In the data rows, zero lies at 4.5, halfway between 4 and 5.
Every row has a hidden score. In each pair, how much higher is the second row's than the first's? 20 means about the same, 40 much higher and 0 much lower. The score is a weighted sum of the row's numbers plus the product of two more (or one squared), each taken from its middle value.
[6 4 4 3 4 3 3 8 3 3 5 7 4 5 3 5 4 9 4 4 3]
[8 3 4 4 3 3 3 5 4 4 5 7 4 9 3 4 6 4 4 4 3]: 22
[6 3 4 5 3 3 3 7 3 3 8 4 4 7 4 5 5 5 4 4 3]
[5 4 4 4 3 3 3 9 3 5 5 6 5 5 4 4 4 5 5 4 3]: 5
[4 3 7 4 3 3 3 5 4 3 5 6 4 5 3 3 3 6 9 3 3]
[6 4 4 4 4 3 3 4 4 4 5 5 4 8 5 4 5 7 4 5 3]: 22
[5 4 4 5 3 3 3 7 4 3 7 5 4 5 5 4 6 7 4 4 3]
[6 4 4 5 4 4 4 4 4 3 3 5 5 9 3 3 5 5 7 5 3]: 12
[5 3 4 6 3 3 4 8 4 4 4 5 5 4 4 4 6 6 6 4 4]
[5 4 3 4 3 4 4 4 4 3 5 7 4 7 5 4 4 6 5 5 3]: 14
[4 5 4 5 4 3 3 6 4 4 4 5 5 5 4 4 6 7 5 4 4]
[4 4 4 4 4 3 4 5 4 4 4 5 6 9 4 4 4 5 6 4 4]: 25
[4 4 5 4 4 3 4 5 4 5 4 6 4 5 5 3 4 8 4 5 4]
[4 6 5 5 7 3 3 4 4 9 4 3 4 3 4 5 4 4 4 4 5]: 15
[5 5 5 4 5 3 4 4 4 4 4 5 4 5 3 5 3 5 6 5 4]
[4 4 4 5 5 4 4 4 4 7 7 5 5 3 4 4 4 4 6 5 4]: 28
[5 6 6 5 5 4 4 5 4 4 3 4 4 4 4 4 3 4 5 8 4]
[6 4 4 5 5 5 5 4 4 7 4 3 4 5 4 4 3 3 4 6 3]: 13
[5 5 5 4 4 4 7 5 4 3 5 4 5 4 4 3 4 4 7 5 3]
[5 4 5 4 4 4 4 4 4 6 4 7 4 4 4 4 4 5 4 8 3]: 16
[4 4 5 4 4 4 4 6 4 7 7 4 5 4 4 5 4 3 4 5 3]
[5 4 4 4 5 4 4 5 4 8 4 5 4 4 6 4 3 5 5 5 4]: 10
[4 5 4 4 4 4 4 5 5 4 4 5 3 3 7 3 4 4 6 6 3]
[6 5 4 4 4 3 4 5 4 5 5 5 3 4 6 5 4 4 6 6 3]: 24
[4 4 6 4 5 4 3 6 5 6 4 5 3 5 5 6 4 3 4 4 3]
[5 6 4 6 4 4 4 6 5 4 4 7 4 4 5 4 4 5 4 4 3]: 20
[5 5 5 4 4 6 4 6 5 4 4 4 4 6 5 5 4 5 3 4 3]
[4 6 5 5 4 4 4 4 4 8 4 3 3 3 9 4 5 5 4 4 3]: 30
[5 4 4 5 3 4 4 6 4 8 4 6 4 4 4 3 6 5 6 4 3]
[7 5 5 5 3 4 4 5 4 9 3 4 4 3 6 3 4 5 4 4 3]: 12
[3 5 3 6 4 9 4 5 5 9 3 3 4 4 5 4 4 4 5 3 3]
[4 4 4 5 3 8 7 5 4 5 3 5 5 4 7 4 4 3 4 3 3]: 14
[4 6 4 6 3 7 5 3 4 5 3 5 4 4 6 4 5 5 5 4 3]
[4 5 4 5 4 5 5 7 3 4 6 5 4 4 6 5 6 3 4 3 3]: 27
[4 5 4 4 3 9 4 4 4 7 4 4 4 3 4 4 5 4 5 4 4]
[4 5 4 4 3 8 4 4 6 9 5 3 3 3 3 4 4 5 5 4 3]: 29
[4 5 4 5 4 7 6 4 5 5 4 6 4 3 4 5 5 3 5 3 3]
[5 5 5 5 4 5 4 4 4 7 7 4 4 3 3 6 4 3 4 3 3]: 37
[4 6 4 5 4 6 5 4 4 9 4 4 6 3 5 4 4 3 4 4 5]
[5 7 4 5 4 6 5 3 4 7 3 5 4 3 5 4 5 4 5 4 4]: 17
[4 4 4 4 3 8 4 3 4 9 4 3 7 3 5 4 6 3 4 4 4]
[4 4 5 4 4 4 7 3 4 6 4 4 6 4 7 4 4 4 4 4 4]: 9
[5 4 4 5 4 4 4 3 5 6 4 6 8 5 3 5 4 3 4 5 4]
[5 5 5 4 4 5 4 3 3 6 4 5 5 4 4 6 6 3 4 4 5]: 15
[6 4 5 3 4 4 4 5 4 3 6 5 4 6 6 6 4 3 4 4 4]
[5 4 4 4 5 4 5 4 4 7 5 4 5 3 5 5 4 4 5 4 3]: 22
[4 4 5 5 5 4 4 5 4 3 6 4 5 5 4 4 4 5 7 4 4]
[5 4 4 4 7 5 4 5 4 5 4 4 6 7 3 3 3 5 4 4 5]: 31
[4 3 3 4 8 4 4 5 4 4 5 5 6 8 4 4 3 4 5 4 3]
[4 4 4 4 4 4 4 4 4 9 6 4 4 5 3 4 4 6 4 5 5]: 32
[5 4 4 4 5 5 4 4 3 4 5 6 8 4 4 5 3 6 3 4 4]
[4 4 3 4 5 4 5 4 4 7 4 4 6 4 4 4 5 9 4 3 4]: 27
[4 4 4 6 3 8 5 3 4 4 4 3 4 3 3 4 9 5 3 5 3]
[5 4 4 6 4 9 5 3 3 5 4 3 5 3 3 3 9 4 3 5 3]: 16
[4 5 3 4 4 7 5 3 4 3 3 3 3 3 4 3 9 4 3 9 4]
[4 5 4 5 5 7 6 3 4 4 3 4 5 4 3 4 5 6 3 6 4]: 23
[4 3 4 4 4 5 3 3 4 3 3 8 3 3 3 3 9 3 3 7 4]
[4 4 4 4 4 7 4 3 4 3 3 6 3 4 4 4 5 4 3 9 4]: 21
[5 3 4 4 4 6 3 5 4 6 4 8 3 3 3 4 9 3 3 5 4]
[4 4 4 4 5 5 3 3 4 6 4 7 3 5 3 5 7 5 3 7 4]: 11
[4 3 5 4 4 7 3 3 4 5 6 4 3 5 3 8 4 4 3 6 4]
[5 3 5 5 4 8 4 3 4 5 5 6 3 5 3 5 6 4 3 4 4]: 24
[4 4 5 5 4 5 5 5 6 6 4 5 3 3 3 3 8 3 3 5 4]
[4 3 4 5 5 4 4 6 4 7 5 5 4 4 3 4 6 4 4 5 3]: 26
[5 4 5 5 4 6 4 4 6 6 4 4 4 4 4 4 4 4 4 5 4]
[6 4 4 5 4 7 5 3 4 6 5 4 4 4 5 5 5 5 4 4 4]: 28
[6 4 6 5 4 5 3 4 5 5 5 5 3 4 5 4 4 4 4 4 5]
[9 3 6 4 4 4 3 3 3 6 4 5 3 4 4 7 3 3 5 6 3]: 21
[4 5 4 5 4 4 4 5 4 4 5 5 3 5 4 6 5 4 5 5 4]
[6 4 4 5 4 4 4 4 5 5 4 4 3 5 5 5 3 4 7 5 4]: 22
[6 5 6 5 3 5 4 5 4 7 5 4 3 4 4 4 4 4 4 4 4]
[4 5 4 5 3 4 4 4 4 7 5 5 4 5 4 6 5 3 5 4 4]: 18
[6 5 4 7 3 4 4 4 4 8 3 3 3 7 4 5 4 3 4 4 4]
[5 8 3 7 4 5 5 4 4 7 4 4 4 4 5 4 4 4 4 4 4]: 16
[5 7 4 7 4 4 4 3 4 7 4 3 4 4 5 5 4 4 4 3 5]
[5 5 6 6 4 3 4 3 5 5 4 3 4 3 4 8 5 4 4 6 4]: 18
[7 5 4 5 4 4 4 3 8 6 3 4 3 5 5 4 4 4 4 5 4]
[4 4 4 5 3 3 5 3 5 6 7 3 3 4 4 7 5 4 6 4 4]: 36
[6 5 4 5 4 4 4 3 4 5 6 3 3 4 5 5 4 4 7 5 5]
[4 6 5 5 4 4 4 4 4 8 5 4 4 4 3 5 3 3 4 5 5]: 19
[3 5 3 5 4 4 5 3 6 4 4 5 4 6 4 5 4 4 6 4 6]
[4 4 3 4 4 5 6 3 4 4 5 4 4 7 4 4 5 4 7 5 4]: 23
[3 4 4 5 7 5 5 4 3 4 4 5 4 5 3 7 4 6 7 4 4]
[4 4 3 4 5 3 6 4 5 5 3 5 5 5 3 4 6 5 4 4 5]: 23
[4 3 6 4 4 5 4 4 5 4 6 6 4 4 3 5 4 5 4 4 5]
[4 4 4 5 4 3 5 4 5 4 4 4 5 9 5 5 4 4 5 5 5]: 22
[3 4 4 4 6 4 4 6 3 9 5 5 5 5 3 4 4 4 4 6 4]
[4 4 3 4 4 5 5 3 3 7 4 7 6 5 4 4 4 6 4 4 5]: 20
[4 4 5 4 4 4 5 4 3 7 6 6 5 6 3 3 5 4 3 5 5]
[3 3 3 4 6 3 4 5 3 5 6 9 6 5 3 4 4 4 4 5 4]: 10
[4 3 4 4 5 3 4 5 4 4 9 5 5 5 3 3 4 6 4 4 4]
[3 4 3 4 7 4 5 7 4 5 4 9 6 4 3 3 4 4 4 4 5]: 8
[3 4 4 4 8 4 4 5 4 3 5 4 5 6 4 4 3 5 3 9 4]
[4 3 4 3 8 4 4 4 4 3 5 8 6 4 3 4 6 5 4 5 4]: 17
[3 3 3 3 6 3 4 9 4 4 6 5 6 4 3 4 3 7 3 5 4]
[3 3 3 4 7 3 5 4 4 5 5 8 4 5 3 4 4 7 3 4 5]: 19
[3 3 3 4 6 3 5 5 4 4 4 8 6 5 3 3 5 6 3 5 7]
[3 3 3 3 6 3 5 4 3 4 9 6 6 6 3 5 3 6 3 4 5]: 25
[3 3 3 3 8 4 4 4 3 4 6 9 6 4 3 3 4 4 3 5 6]
[3 3 3 3 9 3 4 5 4 3 9 9 5 4 3 3 3 4 3 3 4]: 16
[3 3 3 3 9 4 4 5 3 3 8 5 7 4 3 3 4 9 3 3 4]
[3 3 3 3 7 3 5 5 3 5 4 5 9 7 3 3 5 9 3 3 4]: 23
[3 3 3 3 6 3 4 4 3 3 8 8 6 7 3 3 4 6 3 4 5]
[3 3 8 3 5 3 4 3 3 4 9 4 6 9 3 3 4 5 3 3 6]: 28
[3 3 9 3 4 3 4 5 3 4 7 6 6 8 3 3 3 4 3 3 5]
[3 3 9 3 5 3 4 6 3 5 5 4 5 4 4 3 4 4 3 3 5]: 17
[4 5 4 4 5 3 4 3 9 4 3 5 5 4 5 5 4 6 4 3 4]
[4 6 5 4 5 3 4 3 5 7 5 5 5 3 6 4 4 8 4 4 4]: 24
[3 3 5 4 6 4 4 3 4 8 5 3 5 4 5 4 6 7 4 3 5]
[4 4 5 3 5 4 4 3 6 6 4 5 5 3 4 6 3 7 5 4 4]: 2
[4 4 4 4 4 4 4 3 5 7 4 4 6 4 5 6 5 6 4 3 4]
[4 6 9 3 4 4 4 3 4 5 4 3 5 4 8 3 4 4 4 4 4]: 13
[5 4 4 3 4 3 4 3 5 5 5 3 5 5 5 7 4 8 5 4 4]
[4 6 4 3 5 3 3 3 3 4 9 4 4 4 4 8 4 8 4 4 3]: 38
[4 5 5 3 4 3 4 3 5 3 5 4 4 4 4 5 6 9 7 4 3]
[4 6 3 3 6 3 3 3 4 3 4 4 4 5 5 8 4 5 4 6 4]: 14
[4 5 4 4 5 3 3 4 6 3 4 4 6 4 4 5 4 7 4 7 3]
[4 6 4 4 6 4 4 3 5 3 3 5 5 6 4 7 6 5 4 5 3]: 23
[4 5 5 3 6 3 3 4 4 3 4 5 4 7 4 4 3 6 6 7 4]
[4 5 3 3 6 4 3 3 5 3 5 4 4 6 4 7 4 4 7 6 4]: 17
[4 5 4 3 4 4 4 4 4 3 4 5 5 6 4 6 4 6 5 6 4]
[4 7 4 3 4 3 5 5 4 3 5 5 4 5 4 8 4 6 4 4 4]: 14
[4 6 4 4 5 3 3 4 3 3 4 5 4 9 3 5 4 5 5 6 4]
[4 6 4 3 5 4 3 7 5 3 4 4 5 7 4 7 5 5 3 4 4]: 19
[4 4 3 3 6 3 4 6 3 3 5 5 4 9 3 4 4 8 5 5 5]
[4 4 3 3 7 4 4 5 5 3 6 5 7 5 3 5 4 6 4 5 4]: 22
[4 5 3 3 5 3 4 7 5 4 9 4 4 6 3 3 4 6 4 4 4]
[3 4 3 3 6 4 5 5 4 3 5 7 5 6 3 5 4 5 3 4 6]: 14
[3 4 3 3 4 3 5 6 4 4 4 4 8 9 3 4 4 6 3 4 5]
[3 3 3 3 5 3 4 9 5 3 7 4 5 6 3 4 5 5 5 4 4]: 13
[4 4 3 3 5 3 4 4 5 5 9 3 4 5 3 6 4 6 4 4 4]
[4 4 3 3 5 4 4 4 5 3 8 5 6 5 3 4 4 7 3 5 4]: 9
[4 5 4 3 4 4 5 4 3 6 8 4 5 4 4 7 4 4 3 5 5]
[4 5 3 3 4 3 4 4 6 5 4 5 5 5 4 4 3 6 4 6 6]: 13
[4 4 4 3 5 3 6 4 6 5 4 4 8 6 4 4 4 5 3 5 4]
[4 5 4 3 5 3 5 3 5 6 4 5 6 5 5 3 4 9 3 4 5]: 10
[4 4 3 3 6 4 4 5 3 5 6 4 5 5 4 3 4 9 3 4 5]
[3 4 3 3 6 3 4 5 5 7 5 5 5 4 3 3 4 9 3 3 5]: 20
[3 3 4 3 6 4 5 4 5 4 8 4 5 5 4 5 4 5 3 4 5]
[4 4 3 4 4 3 8 6 4 4 4 4 7 8 3 5 4 6 3 4 4]: 25
[3 3 4 3 9 4 5 5 5 3 4 5 7 5 4 5 3 5 3 4 4]
[3 3 3 3 5 4 7 4 4 6 5 4 8 4 3 4 4 6 3 4 6]: 12
[4 4 4 3 8 3 5 4 6 5 4 4 7 6 4 3 4 5 3 3 5]
[3 3 4 3 6 3 6 4 3 8 6 4 5 4 4 4 3 6 3 3 9]: 13
[3 3 3 3 8 3 5 9 3 4 6 4 5 4 3 3 4 5 3 5 5]
[3 4 3 3 6 3 5 4 4 4 4 4 7 9 3 5 4 5 3 4 6]: 34
[3 3 4 3 8 3 5 5 3 4 6 5 6 6 3 3 6 5 3 5 6]
[3 3 3 3 8 3 6 4 5 5 6 4 6 9 3 3 5 4 3 4 5]: 24
[3 4 3 3 5 3 4 4 5 3 6 4 7 7 3 3 4 5 3 4 9]
[3 3 3 3 9 3 4 7 4 3 5 4 5 8 4 4 4 5 4 3 6]: 18
[3 3 3 3 6 3 6 5 5 3 5 6 9 6 3 4 4 5 4 4 6]
[3 3 3 3 7 3 4 4 4 3 9 6 7 6 3 4 4 4 4 3 5]: 3
[3 3 3 3 9 3 4 4 5 3 6 3 8 7 3 3 4 5 3 5 5]
[3 3 3 3 7 4 5 4 4 5 6 4 8 7 4 4 3 5 3 3 6]: 13
[3 4 3 4 9 3 5 4 4 5 4 5 5 8 4 4 4 5 4 3 5]
[3 3 3 3 4 3 5 7 4 5 4 5 6 9 4 3 4 4 4 3 6]: 22
[4 3 3 3 5 3 7 4 5 5 5 4 7 5 3 3 4 5 3 3 8]
[3 3 4 3 5 3 5 4 4 5 4 5 9 5 5 4 4 9 3 4 5]: 18
[3 4 3 4 5 3 7 3 5 6 4 5 7 5 4 3 4 5 5 4 6]
[3 4 4 4 4 4 7 4 4 5 4 4 7 4 5 4 3 5 3 4 7]: 17
[4 3 4 4 5 5 7 3 4 6 4 5 7 5 4 4 5 3 3 4 6]
[3 5 4 4 4 4 3 5 6 7 3 7 3 3 7 4 4 5 5 4 3]: 11
[3 5 5 3 7 4 4 9 7 3 4 4 4 3 4 3 3 6 4 3 3]
[4 6 5 3 5 4 4 4 5 5 4 5 4 4 6 5 4 6 5 4 3]: 20
[4 6 3 3 5 4 4 5 9 4 4 6 3 4 5 5 3 3 4 3 3]
[3 8 5 4 5 4 4 6 6 5 4 6 4 3 4 4 3 5 4 5 3]: 17
[3 5 5 3 5 4 4 9 7 4 3 4 3 5 6 4 3 4 5 4 3]
[4 4 4 3 6 5 3 4 4 3 4 8 4 5 5 4 4 4 6 4 3]: 20
[5 5 5 3 6 5 4 6 6 3 3 5 3 3 6 5 5 3 4 4 3]
[4 5 6 4 7 4 4 6 5 4 4 9 3 3 5 4 3 3 4 5 3]: 16
[4 4 4 4 5 4 4 4 9 4 3 5 4 5 5 4 4 4 8 4 3]
[3 5 6 3 5 3 4 5 6 4 5 7 4 4 6 5 3 3 7 4 4]: 9
[3 5 9 3 4 3 3 4 7 3 4 4 3 4 6 4 3 3 4 4 3]
[4 5 5 4 4 4 4 4 4 4 4 9 4 3 4 9 4 3 4 4 4]: 24
[3 4 3 3 5 3 3 4 9 4 3 4 3 3 5 5 3 3 4 5 3]
[4 4 5 4 6 4 3 4 7 4 5 9 4 5 4 3 3 4 4 5 3]: 26
[4 4 8 3 5 3 3 3 9 5 5 4 4 4 4 3 3 3 5 4 4]
[4 3 9 3 6 3 4 5 8 4 5 7 3 4 5 3 4 3 5 3 3]: 18
[4 3 5 3 4 4 4 8 7 6 6 3 3 5 4 3 4 3 4 5 5]
[5 3 9 3 6 4 4 5 4 7 3 3 3 4 4 3 3 3 7 5 4]: 22
[5 4 5 4 4 4 6 6 4 5 4 4 4 4 5 3 4 4 5 6 5]
[4 4 6 4 5 5 6 5 5 5 4 4 4 4 7 3 4 3 5 3 4]: 16
[3 5 9 4 4 5 5 5 4 4 3 5 4 6 4 3 4 3 8 3 4]
[3 4 7 4 3 3 5 4 4 6 3 5 3 9 6 3 3 4 4 4 4]: 12
[4 4 9 4 3 4 4 5 4 5 3 5 4 9 5 3 3 4 4 4 3]
[4 5 4 4 3 6 5 4 4 5 4 4 5 9 4 3 3 3 3 4 7]: 27
[3 5 9 4 3 3 6 4 4 8 4 3 4 5 6 3 3 4 4 4 6]
[3 4 4 5 3 4 5 8 4 4 4 4 4 8 7 3 3 3 5 4 5]: 17
[4 4 4 4 4 4 5 5 4 4 3 4 4 7 9 3 3 4 5 4 8]
[4 5 5 4 3 4 4 4 5 4 3 7 4 7 6 3 3 5 5 6 4]: 16
[4 4 6 4 3 5 5 5 4 5 3 4 4 9 5 3 3 4 6 4 5]
[4 6 4 4 4 4 5 4 4 6 3 4 4 8 5 3 3 4 3 5 7]: 18
[4 5 5 4 4 5 4 4 4 4 3 7 4 8 5 3 3 3 4 5 6]
[4 5 4 5 4 6 5 4 4 5 4 6 5 7 4 3 3 5 3 5 5]: 12
[3 4 5 4 4 6 5 6 4 6 4 3 6 7 5 3 4 4 3 4 6]
[3 4 3 4 4 4 7 4 5 8 3 5 4 6 4 3 6 4 4 5 5]: 18
[4 4 3 4 5 4 5 4 3 7 4 4 4 8 4 4 7 3 4 7 4]
[3 4 5 4 4 4 5 4 4 6 4 4 5 7 7 4 4 4 3 4 5]: 16
[3 6 4 3 4 3 7 5 4 8 3 4 4 4 4 3 6 5 4 5 4]
[4 3 4 4 4 3 5 6 4 6 3 4 4 6 4 4 9 4 3 4 4]: 26
[4 4 4 5 5 3 6 4 5 6 4 5 4 6 4 4 5 5 3 4 6]
[4 4 3 4 3 3 6 4 4 6 5 5 4 6 4 4 8 3 3 5 5]: 28
[3 4 5 4 5 4 7 4 5 3 5 7 4 4 5 4 6 4 4 5 4]
[4 4 3 4 4 3 4 4 8 4 5 6 4 4 4 4 6 3 3 7 5]: 20
[4 4 4 4 4 4 5 4 5 4 4 9 4 4 4 3 9 3 3 4 6]
[3 3 7 4 5 3 4 6 5 3 4 9 4 4 4 3 6 4 3 4 5]: 15
[3 4 5 3 3 3 4 3 9 6 3 7 4 6 3 3 7 3 3 5 6]
[4 3 6 4 4 3 4 4 9 5 3 5 4 4 4 5 4 3 4 5 6]: 22
[4 4 6 4 4 3 4 4 4 5 4 7 4 6 5 3 5 5 3 5 4]
[3 3 8 3 3 3 5 4 9 4 3 5 4 4 5 3 5 4 3 6 6]: 22
[4 3 3 3 4 3 4 4 6 4 4 7 4 7 4 3 8 3 3 7 6]
[3 4 5 4 4 4 5 4 6 4 5 5 5 4 3 3 8 3 3 7 4]: 18
[3 4 4 3 4 3 4 5 5 4 8 7 4 9 3 3 4 4 3 5 4]
[3 3 4 4 5 3 4 4 6 6 5 8 4 6 3 3 4 3 3 4 8]: 16
[3 3 4 4 4 3 5 6 6 4 4 7 4 4 3 3 5 4 4 4 9]
[3 4 3 3 5 3 4 4 6 3 5 5 5 4 3 4 8 5 3 6 7]: 19
[5 4 3 6 9 4 3 3 4 3 4 3 4 4 3 5 9 5 3 3 3]
[5 4 4 4 5 8 3 7 4 3 5 3 3 3 4 6 6 5 4 3 4]: 28
[4 4 4 5 4 6 3 5 4 3 4 3 4 4 4 4 9 5 3 3 3]
[5 3 5 4 7 4 3 7 3 3 3 4 4 3 5 3 9 4 3 3 4]: 7
[4 4 4 4 9 7 3 5 3 3 3 3 4 4 3 3 8 5 3 3 6]
[5 4 3 4 9 5 3 6 3 3 4 3 4 4 4 3 7 8 3 3 5]: 19
[5 4 4 4 4 6 3 7 3 4 3 4 4 4 4 3 9 7 3 3 5]
[4 4 4 5 9 7 3 4 3 4 4 3 4 5 4 5 5 4 3 3 5]: 6
[4 4 3 4 9 4 3 7 4 3 3 3 4 4 5 4 8 7 3 4 4]
[4 4 4 4 6 4 3 6 3 3 3 3 4 3 4 4 9 5 4 3 5]: 22
[4 4 5 5 7 5 3 5 4 5 4 4 4 3 4 5 3 5 3 4 9]
[6 3 5 5 6 7 3 6 4 4 4 4 4 3 5 4 4 5 4 4 6]: 24
[5 4 4 4 9 4 3 5 4 4 4 5 4 5 6 5 4 4 4 3 5]
[4 4 4 4 7 7 3 4 4 3 4 3 4 5 5 4 4 4 4 4 8]: 25
[5 4 5 4 9 6 3 5 4 3 4 4 3 5 4 5 4 4 3 4 7]
[4 4 6 4 9 4 3 6 3 5 4 3 3 3 4 4 4 4 4 3 8]: 10
[4 3 3 5 9 6 4 8 3 3 6 3 4 3 3 4 5 5 3 4 5]
[3 3 3 4 9 4 4 4 4 4 6 4 4 4 3 4 4 4 4 4 9]: 21
[3 4 3 4 9 4 4 5 4 5 3 3 4 5 3 3 3 4 4 3 9]
[3 3 3 3 8 4 4 3 3 3 9 4 5 4 3 3 3 4 3 3 9]: 8
[3 3 3 3 9 5 4 4 3 3 4 4 5 5 3 3 3 7 3 3 9]
[3 3 3 3 9 3 4 4 3 3 8 3 6 5 3 3 3 5 3 3 9]: 13
[3 3 3 3 6 3 6 5 3 3 7 5 6 4 3 3 3 5 5 3 9]
[3 4 3 4 7 4 4 6 3 4 4 5 7 4 3 3 3 6 4 3 9]: 26
[3 3 3 3 5 4 3 5 3 3 4 4 5 3 3 3 3 9 4 3 9]
[3 4 3 4 5 4 5 6 3 3 3 4 7 4 3 3 4 5 4 3 9]: 32
[3 3 3 4 5 4 6 4 3 3 4 5 6 4 3 4 3 7 5 3 9]
[3 3 3 4 3 4 4 4 3 4 4 3 4 3 3 3 3 9 4 3 9]: 20
[3 4 4 4 3 6 7 8 3 3 3 9 5 3 3 3 4 8 5 3 3]
[3 5 4 5 3 4 5 6 3 4 3 9 5 3 3 3 3 8 6 3 3]: 17
[3 3 4 5 3 4 8 8 3 3 3 6 5 3 4 3 4 9 4 3 4]
[3 4 4 5 3 5 6 5 3 3 4 7 6 3 3 3 3 9 5 3 4]: 19
[3 4 3 6 3 3 8 5 3 3 4 8 7 4 5 4 3 7 5 3 4]
[3 3 3 5 3 3 5 4 3 3 3 9 5 3 4 4 3 5 4 3 4]: 13
[3 4 4 5 4 3 7 4 3 4 3 9 6 3 4 3 3 9 4 3 4]
[4 4 5 4 3 3 7 4 4 3 4 9 6 4 5 3 3 9 4 3 4]: 22
[4 5 5 5 4 3 5 7 4 4 4 8 4 3 6 4 4 6 4 3 4]
[4 4 4 6 3 4 5 9 4 3 4 6 4 3 7 4 4 6 5 4 4]: 22
[4 4 4 6 3 3 9 9 5 3 3 7 4 3 3 4 3 6 5 3 4]
[3 4 8 7 4 4 4 8 4 3 3 5 5 3 3 4 4 7 7 3 3]: 21
[4 6 4 6 3 3 6 5 5 4 3 7 4 3 3 4 3 5 9 3 3]
[3 5 6 7 3 3 6 5 4 4 4 7 4 3 3 3 3 4 9 4 4]: 20
